(in the rows, 128 means zero)
name the system of each run:
path 1, fufo (10 x 18):
[[ 91  78 129 125 119 110  65 149 105 153 161  99 160 135 105  99 167 121]
 [164 123  96 135  87 190 158  83 148 103 107 148 131 157 101 149 119 170]
 [131 167 153 117 157  88 156 116 112 137 167 121  98 121 198 169 148 102]
 [ 90 108 132  99 173 137 105 168 106 131  83 118 128 126  65 104 106 100]
 [145 145 119 179  73 113 132 130 172 108 130 163 128  94 132  92 109 173]
 [143  88 129 115 138 130  86 102 117 180 175 114 167 134 165 162 168 103]
 [121 131 131 112 137 161 182 124 105  88  78  96 129 188  98 140 100 149]
 [136 194 135 113 125 100 138 156 137 109 178 155  72  86 144 103 151 114]
 [ 92  52 120 146 146 131  89 112 117 187 109 140 130 104  98 126 116  97]
 [152 153 141 142  97 108 142 115 166 100  88 146 182 164 139 135 117 188]]
path 2, goneg (10 x 18):
[[101 117 199 166 138 117 116  97 112  96 130 155 144 153 110 117  71 170]
 [158 161 109  61 112 141 163 134 132 109 133  80 145 156 132 109 185 106]
 [139 109 103 174 147 136 114 176  95 152 114 155  81  69 132 140  91 118]
 [ 90 115 176 116 125  89 136  53 139 139 138 156 134 171 122 145 153 135]
 [127 148  72  98 129 159 114 170 183 113 134  66 157 127 136 116 107 123]
 [165 125 173 165 121 114 102 141  60 112 117 184 123 107 111  98 123 155]
 [129 109 122 103 110 142 199  72 143 160 141 103 116 147 136 152 164  86]
 [ 70 134  96 146 154 108  91 197 133 125 138 105 104 117 131 144  90 152]
 [168 146 163 102 137 129  86  68 116 112 119 190 161 145 124 121 145 146]
 [146 112 110 133 104 133 198 152 164 149  97  69 146 106 136 108 117  87]]
path 3, dibo (10 x 18):
[[ 82 103 135 144 158 145  82 185 137 135 171 116 126 114  96 128  75 129]
 [155 135 138  96 136 109 127  74 105 117  50 147 155 133 132  96 153 116]
 [154 132 120 145  89 143 184 188 154 145 193  98 118 127 135 158 140 122]
 [ 58 118 131 142 149 121  88  71 125 100 112 147 105 130 110  96  82 153]
 [202 138 107  93 125 144 119 136 115 152 116 142 167 142 154 178 185 122]
 [ 73 109 152 164 146 100 154 178 120 139 147  89  93  98 127 109  83 105]
 [151 169 133  87 113 137 102  82 136  81 112 173 140 147 100  91 152 154]
 [152  83  95 161 107 154 151 144 167 191 145 101 146 111 146 181 121 109]
 [ 68 144 174 135 157  78 122 118  76  87 116 128 105 160 124 121 115 162]
 [192 140  86  77 128 195 106 126 124 133 148 130 135 110 123 120 153  93]]
path 4, Razap (10 x 18):
[[126 176 163 127 143  85 104  67 130  91 138 162 122 123 182 107 122 147]
 [136  89 104 115 120 136 164 171 106 161 108  59 150 142 129 134 161  89]
 [126 130 152 151 149 151  96 133 126 120 126 206 108 115  75 138  76 156]
 [124 159 111 106 105  95 158  87 156 117 141  96 115 115 184  91 166 103]
 [121  77 108 139 128 151 100 188 100 156 125 103 159 161 102 173 132 152]
 [156 165 192 121 150 126 125  73 138 103 129 188 126 110 129 106  90 120]
 [ 93 109  78 135 100 105 177 150 119 138 117  57  96 128 150 117 158 108]
 [146 123 132 121 142 151  59 152 116 133 139 190 144 137  76 158 133 159]
 [140 148 139 132 124 115 162  64 175 120 121 110 144 106 189 101  99 107]
 [ 96 101 130 146 122 108 145 207  87 145 135  90 118 153  95 146 155 135]]
path 5, dibo (10 x 18):
[[134 115 183 135 148  79 109  77  85 154 132 148 141 133 175 149 158 115]
 [113 158  94  81 147 133 143 206 135 135 138 103  91 126  93 136 153 103]
 [142 128 138 163 117 122 104 110 151 102  98 139 160  81 142  56  73 138]
 [145 105 160 114  93 131 170 101 142 159 154 132 157 177 104 169 181 128]
 [ 81 134  73 138 158 148 135 137 113 104 114  90  73 134 151 155  82 143]
 [174 133 159 130 129 112  59 116  81 118 153 165 153 105 153  90 159 127]
 [120 110 128 106 134 126 177 171 158 183 110 136 116 114  67 149 137  79]
 [113 179 135 136 127 101 140 112 162  71 106 113 138 137 164 105  83 167]
 [139  75 117 123  95 172  94  97 115 152 187 107 157 154 119 130 170 122]
 [113 114 107 159 146 113 156 155  82 141  63 146  75 120 113 167 109 139]]
path 6, kagel (10 x 18):
[[107 126 163 116 146 139  95  66 133 110 191 106 139 124 155  80 107 107]
 [ 92 112  86 127  94 130 163 159 114 115  85 101 109 173  71 134 158 157]
 [194 158 143 139 149 133 131 120 112 146 149 175 116 106 179 191 126 124]
 [ 66  95 156 128 150  88 112  94 133 143 107 106 140 109 116  65 112  92]
 [157 159  94 108 104 154 136 205 165 120 133 140 134 140  80 151 142 153]
 [154 127 123 148 131 143  90  66  89 108 162 122 127 114 206 119 121 135]
 [ 80  81 159 135 110 109 184 122 127 145  87 104 138 166  72 119 127 123]
 [147 187 106 103 160 135 125 172 147 132 164 161  82 113 138 190 125 126]
 [125 103 132 136 127  94  73  85  93 126  96 132 148  95 151  58 145 115]
 [140 104 128 131  98 163 172 176 182 150 130 102 169 153  81 152 108 132]]
path 7, Razap (10 x 18):
[[133  79 146 163  70  93 116 145 123 154 131 132 166 126 107  85 174 141]
 [152 142 134 116 119 199 165 107 161 119 181 139 121 162 108 179 103 137]
 [ 76 132 139 138 167  78 111  95  70 108 117 103 101 143 183 134 122 134]
 [173 129 117  79 141 134 130 165 116 151  67 139 152 122  88 120 166  88]
 [122 128 104 180 116 139 120 133 189 134 139 156 106  74 129 121  63 142]
 [ 98 146 157 109  97  80 122 129 135 115 190 101 144 165 136 106 187 136]
 [168 101 115 124 140 204 127 119  87 114 111 103 155 167 126 163  98 143]
 [118 132 177 151 163  73 155  98 100 151  99 175  86  98 143 138 113 104]
 [101 146  65  68 127 137 130 162 163 129 117  95 110 123  94 105 161 103]
 [154 118 113 176 105 130  60 138 139 120 140 165 170 113 147 130 107 186]]
path 8, fufo (10 x 18):
[[136  72 131 167 130 136  75 107 132 158  91 178 162 100 107 119  88 139]
 [157 140 141 137  94 114 148 117 162 114 134  89 199 156 182 127 128 151]
 [132 134 102  87 141 171 125 163  73 115 171  79 101 159 122 147 161 116]
 [111 132 146 135 122 140 176  92 110 114 115 170  56 116  78 106 113 115]
 [109 144 138 127 146  68 111 133 200 176 123 170 142  97 142 149 130 108]
 [124 102  99 143 147 139  63 144 108 117  91  98 179 139 148 131  92 160]
 [194 141 148 131  84 152 166 126  94  90 148 107 141 134 144  83 152 132]
 [ 99 106 136 111 132 145 165 134 137 162 200 110  88 142  97 160 148  95]
 [ 68 147 107 110 159 103 111  91 135 108  75 170  91 146 105 144 113 156]
 [184 158 122 141 148 104 104 153 150 142  96 153 153  70 182 121 106 112]]
path 9, diven (10 x 18):
[[157  78 169 123 129 184 128  77 111 154 175 145 144 143  97 136 130 102]
 [139 172  67 120 132 153 161 146 136  91  86  99 112 150 157 168 105 159]
 [ 92 117 162 126 141  74 129 118  79 151 120 168  77 115  97 114 172 103]
 [155 117  90 135 123 144  90 165 199 156 109 128 179  87 128 116  99 122]
 [103 147 193 147 109  83 148 102 121  98 178 106 137 162 161 112 132 157]
 [160  98 111  90 160 211 109 108  94 144 143 120 128 137 105 152 122  94]
 [114 156  90 145  97 102 181 139 124  90  58 127 100 144 130 123 131 173]
 [124 107 159 133 148  93 111 153 122 187 159 172 103  88 114 149 153  86]
 [111 134  98 123 131 136  85 116 191 107 114  97 179 118 155  93  81 142]
 [150 137 200 116 108 121 156 109  89 112 174 136 138 171 118 126 172 137]]
path 10, tude (10 x 18):
[[117 125 127 150 145 105 129 160 184 165 148  89 157 105 182 160  85 110]
 [ 94 140 189 103 136 133 107 115 106  87 157 151 131 164  68  89 120 148]
 [183 119  56 138  68 164 152 110 124 119 106 116 127 126 151 120 163 143]
 [ 87 111 163 153 168  58 126 119 111 172 125 123 125 127 177 173 124 114]
 [128 146 141  88 155 175 144 137 118 104 114 155  93 123  50 107  94 106]
 [145 154  62 123  92 120  97 167 181 127 136 101 158 117 162 128 157 152]
 [120  79 213 160 142  98 106 101  93 153 158 140 163 132 129 116 118 119]
 [129 148 101 127 107 174 202 103 126  88 108 114  76 145 105 121 103 137]
 [110 147  84  91 146  82  83 140 135 156 122 126 131 138 162 172 191 131]
 [150  88 176 162 151 139 110 157 100 154 119 160 140  88  87 106  80 102]]
path 11, tude (10 x 18):
[[170 148  55 106 116 189  99 114 134  93 104 118 143 140 147 131 122 160]
 [110 105 164 148 137  50 120 153  87 156 118  93 156 123 169 113 157 116]
 [142 129 161 129 127 174 183 126 120 129 174 155  74 125  74 139 105 105]
 [ 93 149  45 111 118 120  88 108 185 116 111 132 118 123 148 125 136 159]
 [152  89 185 132 148 106 102 138 100 161  93 136 199 143 117 134 134 117]
 [149 155 134 152 120 163 182 151 101  86 158 102  81 117 143 113  86 133]
 [ 80 135  96  87 116  93 106 105 155 149 155 121 112 140 126 124 203 116]
 [155  80 137 167 133 154 107 131 115 165  87 183 153 120  95 160  91 145]
 [135 189 141 111 156 111 156 125 146  82 113  96 132 116 181 104  83 119]
 [101  99 125  91 118 140 106 150  95 139 179  92 136 168  91 125 189 115]]
path 12, goneg (10 x 18):
[[174 148  84  72 108 150 148  93 112 117 101 111 135 151 143 123 194 113]
 [127  99 125 182 152 115 142 184 121 170 110 124 110  85 150 163  75 116]
 [ 84 147 185  93 138  97 111  79 139 117 170 164 125 159  98 119 155 134]
 [147 130  41 108 110 167 116 138 167 119  94  89 149 115 141 104 121 127]
 [155 103 188 196 117 103 127 159  71 135 132 156 137 121 133 135 113 155]
 [112 139 135  69 138 153 180  79 139 131 159 108  98 163 114 138 150  89]
 [ 99 141  60 139 140 100  81 187 130 129  89 120 110  99 145 130 120 145]
 [169 112 190 141 129 127 103  73 129 142 140 187 176 136 131 141 120 138]
 [111 129 117 108 107 142 200 146 162 119 120  61 126 136 107  89 116  96]
 [137 132 105 152 121 124  77 173  71 126 166 161  87 111 127 139 158 160]]
path 13, diven (10 x 18):
[[ 90  87 107 119  94 117 123 103 104 129 107 101 146 188 100 129 185 156]
 [188 127 162 164 148 145 143 161 114 147 110 173 131  96 127 160  78 129]
 [ 76 160  94 107 129 105 150 109 165 117 156  86  82 109 157  94 140  97]
 [122  99 144 113 128 133  69 134 119 144 126 161 179 170  73 151 150 159]
 [194 148 134 164 122 131 159 135 109 107 109 119 134  90 191 109  95 127]
 [ 65 109 127  98 128 126 173 121 139 149 162  86  91 151  95 131 152  90]
 [143 135  97 137 136 155  59 149 124 110 111 183 141 128 100 147 107 184]
 [156 138 146 142 110  77 167  88 125 142 117 124 129  99 196 108 158 100]
 [ 87 101 138  97 160 148 124 176 147 150 147  84 153 155  78 145 106 101]
 [146 151 111 155  99 145 100 107  96  68 136 167 102 120 131  88 112 186]]
path 14, kagel (10 x 18):
[[136 125 111  65 135 131 130 147 110 159 116 134 114 132  75 125 194  78]
 [157 117  95 189 125 129 100 178 127 140 127 126 132  75 176 134  83 146]
 [127 126 183 118 105 129 134  62 162 107 148 150 160 146  96  78 124 133]
 [ 87 135  67  96 134 141 139 158 127 127 135  67 111 176 134 180 155 139]
 [177 140 170 159 146 108 130 129  51 113  99 182 109 111 145 131 119 139]
 [105  86 132 115 137 137 143 102 184 186 143 111 133  95 110 109 123  59]
 [101 173 110 137 113  97  98 194 155  92 139 134 129 130 121 122 125 186]
 [184 113 130 101 129 176 104  57  92 119 128 141 160 154 141 131 151 127]
 [ 90 105 134 154 132 113 199 152 119 141 112  61 110 133 144 131  94 108]
 [133 164 159 118 136 116 111 145 125 127 167 211  82 113  87 143 145 136]]

runs to name:
path 15 (2 x 18):
[[ 93 118 126  89 146 104 104 123 193 177 115 151 155 137  89 157 149 113]
 [139 182 125 134 133 128 124 168 160  77 124 103 154 128 160 117  75 166]]
 -> Razap
path 16 (2 x 18):
[[110 166  67 125 156  97 133 143 128 117  82 106  89  95 187 134 116 122]
 [166 104 180 153 135 113  92 178  72 147 118 162 149  98 100  99 130 122]]
 -> fufo
path 17 (2 x 18):
[[108  91 118 153 111 104 101 181  80 156 176 124  97 111 122 126 173 123]
 [146 115 114 160 123 152 111  87 167 134  82 190 143 109 118 145  76 158]]
 -> kagel
path 18 (2 x 18):
[[ 80 105  87 124 133 102 109  87  94 146 125 120  70 108 147 107 167 102]
 [138 115 139 127 142 125 161 163 163 177  78 172 141 123  76 177 112 116]]
 -> tude
path 19 (2 x 18):
[[ 98 153 113 143 155  75  85 186 120 146 139 162  86  84 145 137 130 133]
 [141 144 170  82 157 119  96 143 164 132 102 141 195 122  90  92 113 101]]
 -> dibo
path 20 (2 x 18):
[[147 146 107 122 116  99 104 177  62  95  94 114 134 131 138  95 173 148]
 [178  70 150 160 117 192 148 106 119 164 150 140 144 114 116 146  91 107]]
 -> kagel
path 21 (2 x 18):
[[ 97  96 112 150  93  97  98 132 100 131 137 118 101  93 117  50 162 117]
 [168  95 127 137  97 160 127 106 163 169 128 176 165 144  92 179 140 143]]
 -> fufo
path 22 (2 x 18):
[[123 106 135 131 178 142  45 147  69 133 147 144 137 136 126 161 118 145]
 [159 139 118 132  97 134 175  73 148 109  73 129 137 108 146  74 116 114]]
 -> diven
path 23 (2 x 18):
[[180  93 157 181 135 122 128 134  90 173 109 176 136  97 147 168 115 122]
 [ 82 138 152 113 151 116 135 101 206 136 137 124 135 100 112  86  82  89]]
 -> kagel
path 24 (2 x 18):
[[153 132 159 162  97 117 206 134 102 105 127  83 135 154 169 130 122 144]
 [ 86 136 114  97 146 127 129  90  89 129 171 132  54 141 133 154 171 107]]
 -> tude
path 25 (2 x 18):
[[175 147  86 157 114 147 102 120 140 138 165 174 102  96 175 173 125 151]
 [ 72 103 170 122 178  72  80 141 124 170 134 141 142 125 117 147 132 106]]
 -> dibo
path 26 (2 x 18):
[[ 78 123 143 133 156  76 131 171  83 117  60 108 123 134 108 106 116 132]
 [201 164 138  93 122 164 149 168 142 139 176 146 124 110 115 143 154  96]]
 -> tude
path 27 (2 x 18):
[[141 159 149 110 122 139 148 185 153 142 180 152 123 155  94 188 144 140]
 [127 122  97 143 123 143  51  82 128 105 142 152 121  85 147  74 111 141]]
 -> tude
path 28 (2 x 18):
[[153 167 148  64 188 125  97 160 146 147 116 149 149 113 111 142 127  85]
 [132 111 116 158 101 157  98 189 135 110 168  93 149 106 111  80  92 144]]
 -> tude
path 29 (2 x 18):
[[150 173 113 122 148 110  97 170  58  91 123 138  98 131 163 141 146 158]
 [153 109 153 109 170 124 139  79 134 181  92 161 134 105 137 154 131  71]]
 -> goneg
path 30 (2 x 18):
[[126 114 156 176 108 145 127 158  96  94 169  96 127 115 127  73  78 147]
 [122 142 132 107  82 109 174  73 156 128 152 126 113 155 130 122 194 125]]
 -> tude
path 31 (2 x 18):
[[136  85  92 143 111 183 161 107 166 143  75 116 143 118  90 116  82 116]
 [133 143 166 165 112  92 157  90 101 109 154 139 122 161 184 164 137 174]]
 -> dibo
path 32 (2 x 18):
[[ 92 106  57 151 113 139 117  70 144 124  92 144  89 122 135 135 106 157]
 [142 162 152  97 140  69 113 163 152 157 144 144 164 136 151 170 183 123]]
 -> Razap
path 33 (2 x 18):
[[167 167 102 142 112 134 116 146 151 100  77 185 124  97 110 109 105 164]
 [137 114 142 107 145 118 115 116 141 149 155  63 189 134 186 125 130  89]]
 -> tude
path 34 (2 x 18):
[[170 135 113  81 150 123 116  88 121 142  67 142 142  96 145  98 153  78]
 [130 131 142 161  80  97 173 201 163 143 170 110 134 123 123 129 141 141]]
 -> dibo
path 35 (2 x 18):
[[155 133 179 144 128  86 175 168 132 131  59 133 170 130 116 120 111 129]
 [122 148 143 108 101 163 177  86 152  97 195  90 116 155 129 109 119 119]]
 -> dibo
path 36 (2 x 18):
[[139 165 121 111 160 110  97 187 177 148 100 177 134  86 105 137 107 118]
 [120 129 125 149  87 119 112 135 171 107 171  94 151  98 150  51 114 130]]
 -> Razap
path 37 (2 x 18):
[[ 93 146 161 135 160  78  74 116 107 105  92 185 113 104 113  90 108 145]
 [183 120 116  93 114 182 168 135 155 140 119  85 172 131 119 124 126  89]]
 -> tude
